Rotation paths and how fast each direction turns (degrees a step):
Each turn is a multiple of 5 degrees from 10 to 175, or 0.
Each row of a path follows its step; steps can be skipped.
path 1
step 0: [ 25  11  -3   8   8 -18  38  57   8 -12 -34  21 -46  17  12  12  30   8
  -8  11 -18  20  -2  37 -22   9 -23  10 -59 -19   6 -30  -6  28   6  -1
 -13 -48 -22 -12   7 -43  18 -24   8  20  39  -6  11 -16 -47]
step 1: [  5 -23  30 -23 -13 -21 -13  26  19  10  29  41  -5 -16  23  14  37 -64
 -12   4  24  32 -22  27 -14 -27   2  -6  18  30 -25 -11 -10   1  16  -1
  27  14 -38  -7  52   2 -41 -27 -16  25  29   9 -15  35 -29]
step 2: [ 19 -24  30 -10 -35 -28   2  13   3 -13  43  42  17 -21 -40 -32  -5 -13
  -8 -17  10  -3  -9 -22  15  55  42  -6  20 -34 -66  13 -24  11 -14 -13
   2 -26  14 -17  29  30  13  10   5 -19 -32  23  -1  34  16]
step 3: [  9  48 -23  56  -1 -13  31  19 -28   1   8  21  11 -23  19  -4  15   5
  21 -25   9  12  16  -5   8  46  35   9 -18 -12   7 -19 -27 -47 -44   8
   2 -36  56  19  15  -3 -18  12  -6 -12  32   4  19 -34  42]
step 4: [ 18   3  -9  28  11 -72  20   1 -27  20  -6   3  -7 -42  32  52  -3  36
 -16  16  -8 -22  -3  -6   6 -49  28   0  -5   0  27 -30  -6  12 -25   6
 -20   4 -33 -10   3 -11  14 -27  14  43  52 -11   7  15  30]
step 5: [ 37  -4 -24 -33 -17  -3  13  24 -30  -1 -33 -17   2 -20  11 -11  12  15
 -37 -20   9  10  13  49 -30  13  14 -21  54   0 -45  -3  -4  65  23  -5
 -12   9 -36  -1  25 -35   1 -36  29  18  -1 -10  26  11 -23]
step 6: [  2   2  24 -36  15   8  21  40  58 -40  28 -19 -14  -4 -16 -19  35 -12
   2  11  20  21  50  11   5  48  23 -16 -11  14 -14 -29 -26  16  34  39
  28 -14   1   0  51  -4 -15  19 -10  38 -12  10  12   3  16]
step 7: [ 23  -7  36  15  33 -10  23  17  22 -21  13  65 -27 -16   2  -9 -19 -20
   5  -5  29  36   7   5  24  18  20  -2 -25  -4 -18 -14 -12 -48 -29   4
 -23  26  20   3  -5  33  56 -39 -55   5  18  -2   7  29   7]
step 8: [  9  22  13  19 -41 -53   7   3   7  27 -25  67   6 -15  55 -39  -1  30
  17  -2   2  15 -42  46  15   3   4  -2  23 -36  25  -3  16  21 -34 -22
   3 -49   1 -11  17  17   3 -13 -10 -15  15 -13   2  -7   9]
step 10: [ 69   9   5   9   1 -15  11  18 -11  11  40 -22  11   4 -22   3  19 -16
 -26  14  27  43  35 -26 -26   0  30  -3   6  27 -15   6 -51  46   1   9
 -25  12  12  13  -6  -9   2  25  31  -3  36 -10  35  58  12]
step 11: [ -2  40 -36   5 -13   5  10 -14  21 -34  34 -11  -4 -33  -3  -2  -5 -10
   0   4  22  18   0  45  18  40  46 -41 -19  22  17   2 -10  36 -48  33
   3  18  22   1  41 -13  46 -53  22   5   4  27  -8   6   3]
step 12: [  2  12   6 -33  25 -38  12  14   3 -36 -53  29 -36 -17  -1  26  -3 -15
  31  -9   3 -14  12  33 -35  14   9  -1 -27 -41  18 -40 -12   2 -25  -8
  -2 -44 -32  -5  10 -24  19 -36 -49   5 -15  36   9   6  31]
[ -4   2 -14  -7   3   3   0   5  10 -16  -8   0 -13  11   3   3   0  12
   4   5  -1   4   5   7  11  -7  12 -15  -4  -5  -9   0  -6   1   5  -2
   2  11 -15   3  -5  -8  -3   1 -11  -3  -4  -8   3   0   1]
55
[ -2   1  10   1  -4   5  -3  -8   6  -4  10   3  15 -10 -23   2   6   0
  -2  -9  -9   4   7   8   1   2   2 -10  -9   2  -2   6  -6   6   1   7
  -1  10   8  -8  -4   6 -10  -2 -11  -3   0  -2  16  -3   1]
85
[ -9   5  -3  10   6   7   4   5  -9  -5  -2   6   1  -5  -3  11 -17   5
   0   0   2   7   0  -5  -2 -13  -1  -5   3 -12   9  -4  11   6   4   8
   7 -23  -4  -2  -1  10  -1 -12  -6  -5   5  -7   9  -3  -5]
85
[ -1  16   7   0   9  -7 -10 -17   6   9   1   4 -18   0   0   5  -2   8
   1   1  -9   9   1   2  -2  -4   8   5   6   8 -10   9  -7   0  -4   0
   3   0   2   2  -2  11  -6 -16  12   6   0  -1  -5   0 -10]
110
[ -1  11   0   0  -6 -14  -5   7   9  -3  -5  -7   4  -7   4  -1   5   4
  -1  -1  -2  -9  -8  13  -7 -13  -9  12 -12 -17  -4  -6   9   1  -4   7
  -6  10   2   9  -9   3  -1 -12  -3  -6   9   5  -5  -5   2]
90
[  1  -5  -3   2  -3  10  -8   1 -20  -6  -3   3  -1  -3  11  11   6   3
   1  -5  11  -1  -7  -1   7   7  -8 -13  -4   5  -9   0  -4  -3   2   8
  -8  11  10  10   5  11   3  -9  -2   4  -2   5  -2 -12 -14]
175
path 2
step 0: [ -5 -39  15  33 -10  36  16  -3 -43 -34 -17  24  21 -16 -43 -32 -22  -5
 -26  34 -11  30 -38 -17  16  -5 -33 -31  -9 -19 -68  15  15  14 -29  16
 -45  -8  -1   0  25 -24 -16  24   2   0   1  17   5 -41  13]
step 1: [ 20  55  13  -9 -13 -15   8 -23  -1 -26 -10 -70 -21  10 -12 -13 -38 -38
 -15   6 -35  26   9  26  22 -27  11  13  -6   2 -34  -1  -4   6  49  23
   3 -17 -10   4  50 -10  -4  14   0  32 -37   7  57 -22 -17]
step 2: [ 29  27  22  58   0 -14 -11   9 -27 -26 -23  -2  38 -19 -26 -16  10  -3
   6   3 -37   3  14 -14  -6   5  -5  -9  -5   6 -12  37 -34 -28 -31  12
 -15 -49 -22   1  23   1 -54  -1  -2  41  64  -2  12  -6  50]
step 3: [ -7  23 -13   2  13  11 -10 -30  56 -41  10 -33 -40 -60   2 -46 -47 -19
 -29  20  17  15  14   5  -5  -1   7 -18 -26  55 -48  20   3   3  -7  15
 -17  28 -20   4  -8   6 -23   2 -18  23  -6  41   4  -5  24]
step 4: [ 13  37   3  11  33  -7   2  24 -26   1 -18 -47 -38 -19 -24 -19  71 -34
  44  -5  -2  16  17 -29 -19 -23  -8   9 -30   8 -13  -2  -9   8 -10  36
  10 -34  32 -14 -32  -5   6   6   1  71  27  23  12   1  -2]
step 6: [-18  22   0  19  -2  16  10   3 -12  29 -16 -17 -33 -76 -48  24  -2  12
  30  26  11  21  -8 -38 -37 -31  -2  -1 -41   7  -1   6   6  47  -6   5
  19  11  55  22   7 -20  -1  20  -6  -8 -44  10  12  14  42]
step 7: [ -7  13 -29 -27  17  18   7 -35 -54   9  39   7  22 -17 -41 -25   0 -50
   6   7 -24   9  21 -10  -5  25 -20  14  -9 -61 -10 -36  24  20   6  12
   9 -11  -8   2  -4 -44 -15  59 -10  15  11  21 -16 -52  -4]
step 8: [ 24  25  11  14  -9  -2   5 -18  -3   2  17 -22  -5 -27 -29  34 -56  40
  38  -8 -21   8  10   9 -42 -32  24   1  21 -16  37   4 -26 -25  16   1
  30  16   4   6  39 -43  -4   6 -56  17 -18   6  41 -44  32]
step 9: [-44   7  15  52  39  33  -8   6   7  17  54  26  -1 -29 -48 -24  -3   1
 -44   9   5   9  31 -17 -11  28 -31  28 -25 -31   0  20   0 -19  -5  17
  31 -35  -6  20  48   7 -16  16 -14  -8  26  25  -4  -7  36]
step 10: [ -6 -30  20  -5  35  35   7 -26  -5  -7  38 -16 -37 -19 -11  23 -23 -32
  -7   4 -19  -3  21   7 -25  -8  -3 -13  14  21 -14   7 -17  -8  33  10
 -17  41 -13 -14  12 -17  50 -21 -37  54  26  53  28 -53 -26]
step 11: [ 38  16  45  50  25  -2  -1   2  15  -5  22   4  11 -15  -8   7  45   2
   3 -36 -24  80  16  -8  -4  -3  -8  26   8 -21  -1  35  -5 -43   6  24
  30 -36  12 -22  14  -2  37  -1 -43  13 -13  29  -9  35  -2]
step 12: [ -6 -50  19  47  22  11   0 -28   1  17  -6  16   1 -53  10  16   3 -43
   4  17 -63  15   9 -27   5   6 -20  28 -23  56 -13  41   8   8   8 -19
  -1  62 -27  -3  17  19  -8  15  -6 -22   6  23 -12 -27  -1]
[  8   3  -4   8  -6   9 -14   6   0  -4  -6   0  14  -6   4  -5   0   1
   0   4   0   3   3   2 -10  -4 -12   2   0   4 -11  -4   3   3  14  14
  14  10   2  20   3   0   8   1  -5  11   4  -6  -7  -6  -1]
0
[ 10  -4   1  -1  -1 -11  -4   5  11  -2  -1   3  -4 -13  -3   0  13  -3
   9   0   4  -6  -1  13   8  -3  -4 -10  -5  12  10   4  -2   4   4  -2
   5   4  -5   0  -9  -8  -5  21  11   5   2   8  -9  11  -4]
40
[ 11  -1  -5  -2  -2  -8   7   0   7   0  -4 -15  23  -2  -7   7   2   6
   5   4   0  10   4   0  -8   9  -3  -1   9   1   9 -10  -1   1  10  -9
  -5 -13  -9  -4  -4  -7  -2 -15  -4   1   6   9   0   1  -6]
120
[  6   3  -7  -9   2   4   8  -1  -4  -9   2   0  -7   6  -2   8  12 -11
  14  -7  10  -1  13   2   6  10   0  -4   3   3  -1  -1   4  -6   9  18
 -13  -7   1   0   3  -4   7   7  -6   1  -5 -14   8  -8 -10]
115
[  3  -3  -6 -20  -2  -5  11  -4  19   9   3  -3   2   6   6   3 -15  -5
   7  11  -5  -6  -3  -2   0  -2  -8  -6  -4   6  -9  12   4  -5   7  -7
   3   9  -4  -6   3   2   9   2  -6   9  -5  -3   2  -6  11]
155
[  8   8  -1   4  -8  -3  -6  -4   1   4   3   5  -3   1   6  -3   3   3
   4 -23 -15   2  -9   4   8  -5   5  10   9   0  10   2   8  -3   0 -12
  -1 -10  -4   3  -2  -5   6  -2  -4  19  -1 -12  -1  -5   9]
115
[  3  -8  12 -15   0   0   2  -5   4  -6 -12 -12 -10  -4   1   3   2   2
  -4   0   0  -6  -5  -4  -3  -1  12  15   2   4  12   5 -11  18  -1   5
   1   9   0  11  11  -8   1  -3 -11   4   5  -6   7   7  -3]
160
path 3
step 0: [  0 -30 -60 -26   8  30 -28 -40 -16 -36 -23  33  -7 -13 -59   9  25 -21
 -13  33  24 -23 -35 -36  -8  21  -2   7   8 -27  -1  60  38 -24  12   3
  -4   6  11  17 -15  19 -36  21  16 -37  -3  31  12   6 -18]
step 1: [-18 -13  -4 -27 -60  -7 -12 -21  -1 -31  10   8   6   2 -54  44  26  29
 -42  12 -19  37 -12  34  -5  23  24   1  22 -58   2  39   5 -32 -16  10
 -12 -24  12   9  34  -9 -28   0  19 -29 -16  44  19  44  -5]
step 2: [ -3   3  42 -70 -21 -36   9 -24 -12  -7  13  11 -31   9 -43   8  -5  24
 -10  19  39  32 -22  24  31   4  20  23 -45   8 -11  46   8 -12 -37  12
 -46 -12  -5  13   8  13   6  37  20 -10   9  34  -1  13  54]
step 3: [  6   5  81  -7   7 -35  -9  18  19  23  41 -21 -22   8  -1  14  28  24
  -6  16  -6  26 -33  30 -25  16  -4 -35  -2   9 -22   9 -56 -20 -20  50
  -2  10 -14  24  -8  -4  27   0  36  14   3  35  11  24  64]
step 4: [ 53  -3  33  -2  32 -21  -8  22  21  60 -11 -30   2 -40  33  36 -16  28
  34   6   2   1 -23  26 -14  37  -9 -18 -49  27 -15  10 -19  24  28 -10
 -33 -11  -9  29 -10  43  35  26  34  13   4   8 -23 -12  29]
step 6: [ -8  -8 -23  70   6  20  16   2  11  11 -34 -25  36 -22  12   0   9  42
   1   5   3  13  -4  15 -37  13  16 -13 -18 -60  -9   3  20  32  21 -41
 -15  -8  42 -10  33  78  -8  26  -6 -14 -15   4  20  -6 -40]
step 7: [-27  -6 -21  16  10  34 -12 -56   1  -3 -29  18   4  48 -13 -40  28  -7
 -10  -2  38  29 -36 -10 -36 -12  27   7   0  -6   4  13  42   8 -25 -16
  -9  19  16 -30  17  58 -27  56 -22  -9  10   3  61 -14  -9]
step 8: [-16  -9  -9   5  20 -13  20 -28   9  -5  30  -9  -9  82 -17  -6  15  28
 -35  13   4  52 -26   0  -8  29  21  -8  38 -29  44 -17   4   9  16   5
   1 -36  12  12  46  -3 -14  19   4  12  21  26  75  11 -25]
step 9: [ 42 -20 -35 -41  30 -43   0 -53  -3 -10  -1  15 -31  44 -22   5   3   2
  -2  32  13  30 -28 -47  10  26   5  21   1  28  41 -10   2 -23  27  12
 -32 -26 -35  25 -13  -6   9  57  32 -10   9  11  26   0  24]
step 10: [ 29 -20  10 -10  17 -36 -22 -29   6 -17  26  -7  -4 -13 -47  15  51  17
  11  21 -33  10 -11  -4 -22  78   3   0   5  15  26   1 -28 -56  35  45
  -2  -4 -17  23  -1 -42   4 -29  38 -21 -33   1  10  15   0]
step 11: [ 23 -14  -3 -10 -10 -18  31  -8 -45  -4  -9   2 -12 -70 -49  28  18  22
  35  19 -10 -19 -16  -3  25  52  -7  13 -59  -1 -10  53 -12 -22  52   9
 -28   3  -4  22  -2  36   2  -1  25 -27 -16  10 -23  23   8]
step 12: [-18  19  24  -1 -37  29 -15  14 -13   2   1  14  31 -44 -37  26  53 -15
   9   7 -10 -12 -45  21 -28  19   6 -27 -18  14 -49  60 -10 -25 -17  14
   6  51  -5   0   2  41  -4  -9   1 -25 -15  29  19  51  19]
[ 11  21   6   4   6 -12  -4 -13  -5  -9  -5  -3  -1   1   2  -9   1  -5
   4  -4 -12   3  -1 -10  -5  -8   0  -3  -3  -8  13   6   7  -1   8  -7
  10  -4   4   7   1   0   2   5  -9   5  -1  -9  14   0  -9]
35
[ 16   2  -8 -10   3   6  -1   5   5   6   2   0   4   5   2  12  -7  -9
  -5   2  -2  -2 -10  -4  -7   6   7   0  12   1  -4  -2   1   4  -4  -8
   1   3  -2  22 -13   3  -4  -6   2  11  18   0  -1   9  -9]
80
[ 11  -3  10  -8   7  -5   4  -2  -5   0  -6 -17   2  -1   4  -5  -2  17
 -15  -1  -4  -8  -8  -4   7   2   2 -14   4  11  13 -14   5  -4   1   8
  -6   2  -8  -3  -7  -6   4  -2   1   0   5  -3   0  -7  11]
60
[  7  -2   7   2  10  -3   6   6  16   7  -3   5 -12   9  14   2   8  -5
  10   9   5  -3   4   2   3   9  -6  -8   8  -1   4   8  10  -1   5   1
   8 -12 -16   4  -6  -4  -4   2   2  -6 -13  -7  -9  -1   0]
65
[  8   5  -1  -4   5   7  -8   3  11  15  10  14  -9   0   6  -1  -9   2
  -5   6  -2  -5  -6  -7   1  -5 -11   0  -5   8   1  -7   0   5   8   9
   1   5   8  -4  15 -11   9  10  -4   4  -5  14   9   8  -2]
70
[ -2  -8  13   5  -2  -7   4 -13   1   1   3   9   9   2  -1  11  14   4
   6  -1   5  -8 -19   2  -9   9   6   2  -2  -4   0  -2   9  -1   7   3
  -7  -7  11   7  -6   8   7  10   9  -2  -2  14   9  -1   2]
0
[  0  -3  -5   8 -11   9   4   6  -3 -13   2 -10 -13  -6   9  10   0 -10
  -8  11  -2  -2   2   5 -10   9  -5  -3 -11   0  -5   2  21  -7   3   5
 -10   5   0  -2  -2  -5   8   0  -6   7   3  -6  10  -4  -3]
60
[ -9   6  17  -3   7  13  -1   1   0   6   2   6   6 -12  -2   5  -4  -2
  -3   1  -9  -2  10 -14  -2  10  -6   3  -1   2  -6  -7  -2  -8  14   0
   5   0 -11  -4  -1  21  10  -5   3  -8   7  -6   0  -3  -6]
55
